Questions about the matrix below.
1) What is the entry just left of 106?
2) What is the entry just left of -253?
3) What is the entry just left of -529?
4) What is the entry just left of 502?
[[711, -475, -253, -529, -769, -319], [71, 185, -3, -113, -23, -417], [-589, 42, 132, 170, 106, -709], [71, 869, 551, 251, 803, 509], [31, 28, -676, 1, -294, 286], [19, -120, -162, 487, 502, -326]]
1) 170
2) -475
3) -253
4) 487

Questions about the row below.
1) Give the entry just left of 6402.
2) Give the entry just right of 6402.
[5491 5464 5493 4296 5010 8250 6848 5386 2335 6402 6304 6372]
1) 2335
2) 6304

x =
[[-13.0   0.8  -1.3  -0.1  -9.8 -15.4 -18.4  31.4  12.9]
 [ 31.7   0.2  -1.7  -1.5 -17.4  20.6  31.2 -16.0  -7.6]
 [-20.6   0.3  -1.3   0.8   5.4  20.3 -25.2  30.7 -19.7]
 [ 12.2   3.3   6.4   4.1  -1.9 -38.9  13.4   0.7  -8.7]
 [-22.8   1.7   3.1   0.9  10.5  22.1 -25.0   2.3   7.1]
 [ -2.7  -0.1   0.4   2.7  60.7 -42.8 -13.6 -23.2 -18.4]
 [  2.8  -1.8   1.2   0.6  13.1  -9.9  -1.1  50.0 -21.3]]
Counting starts at 1.
Which number is the entry in the top-left corner?
Answer: -13.0
Which number is the entry in row 3 and column 1?
Answer: -20.6
Which number is the entry directly below 0.3?
Answer: 3.3
Which number is the entry directly above the largest entry?
Answer: 10.5
The entry in row 1 and column 3 is -1.3
The entry directly above the centre entry is 5.4
Which number is the entry at row 1, column 2?
Answer: 0.8
The entry directly above -1.5: -0.1
The maximum: 60.7
The entry just left of 3.3 -> 12.2
Which number is the entry in row 2 and column 3?
Answer: -1.7
Which number is the entry just left of the centre entry?
Answer: 4.1
The entry at row 3, column 2: 0.3
The entry directly below 2.3 -> -23.2
The entry directly below 0.4 -> 1.2
Which number is the entry just left of -17.4?
Answer: -1.5
Which number is the bottom-right entry?
Answer: -21.3
The entry in the top-right corner -> 12.9
Which number is the entry just left of -25.2?
Answer: 20.3
The entry just left of the largest entry is 2.7
The entry just left of -1.1: -9.9
The entry directly above 13.4 -> -25.2
Which number is the entry directly above 4.1?
Answer: 0.8
The entry in row 2 and column 1 -> 31.7
The entry directly above -9.9: -42.8
Which number is the entry just left of -7.6?
Answer: -16.0
The entry at row 3, column 3 is -1.3

Read these off the table that follows.
1) Give the entry in the bottom-left corner.
2) Give the entry just left of the centre entry.
3) Give the first entry on the main diagonal.
4) Give the entry just left of the smallest entry.
5) Give the first entry of the largest entry's row.
6) Give the entry directly above 10.6.
7) Give the entry just right of the centre entry.
8) Give the last entry in the row that holds the smallest entry.
[[ -5.7  -3.8  -3.6  12.3   0.5  11.8  16.9]
 [  5.2 -16.3 -26.4 -23.9  22.9   5.5  -4.4]
 [-12.9 -17.5  -6.4  -5.6  13.8   3.5  -0.3]
 [  3.3  13.7 -21.2 -62.8  15.1 -18.6 -26.7]
 [ -9.8 -19.3  -7.6  10.5   5.7   8.4  22.0]
 [ 10.6 -11.4 -21.4  13.3  -8.2   9.3  13.0]
 [ 13.4  33.9  44.5   6.6 -12.9 -15.9 -33.4]
 [ 23.5  -1.9 -42.8 -41.5   4.1  -5.5  -4.4]
 [ -0.2  -3.4  18.8  24.7  -1.2   7.6  12.2]
 [  9.1 -11.9 -28.4 -19.8   1.3   9.5  -0.9]
 [  3.6  15.6  10.9 -10.4  -2.1   2.5 -19.9]
 [  9.4  11.7 -12.0 -46.4  13.1 -15.1 -20.8]
 [-14.2  -6.7  18.6  27.7  -8.7   8.8  -1.7]
 [ 15.9  41.8  15.9 -55.6  13.9 -27.2 -36.7]
 [ 27.9  27.7   8.0 -20.5  -6.9  -5.2 -39.3]]
1) 27.9
2) -42.8
3) -5.7
4) -21.2
5) 13.4
6) -9.8
7) 4.1
8) -26.7
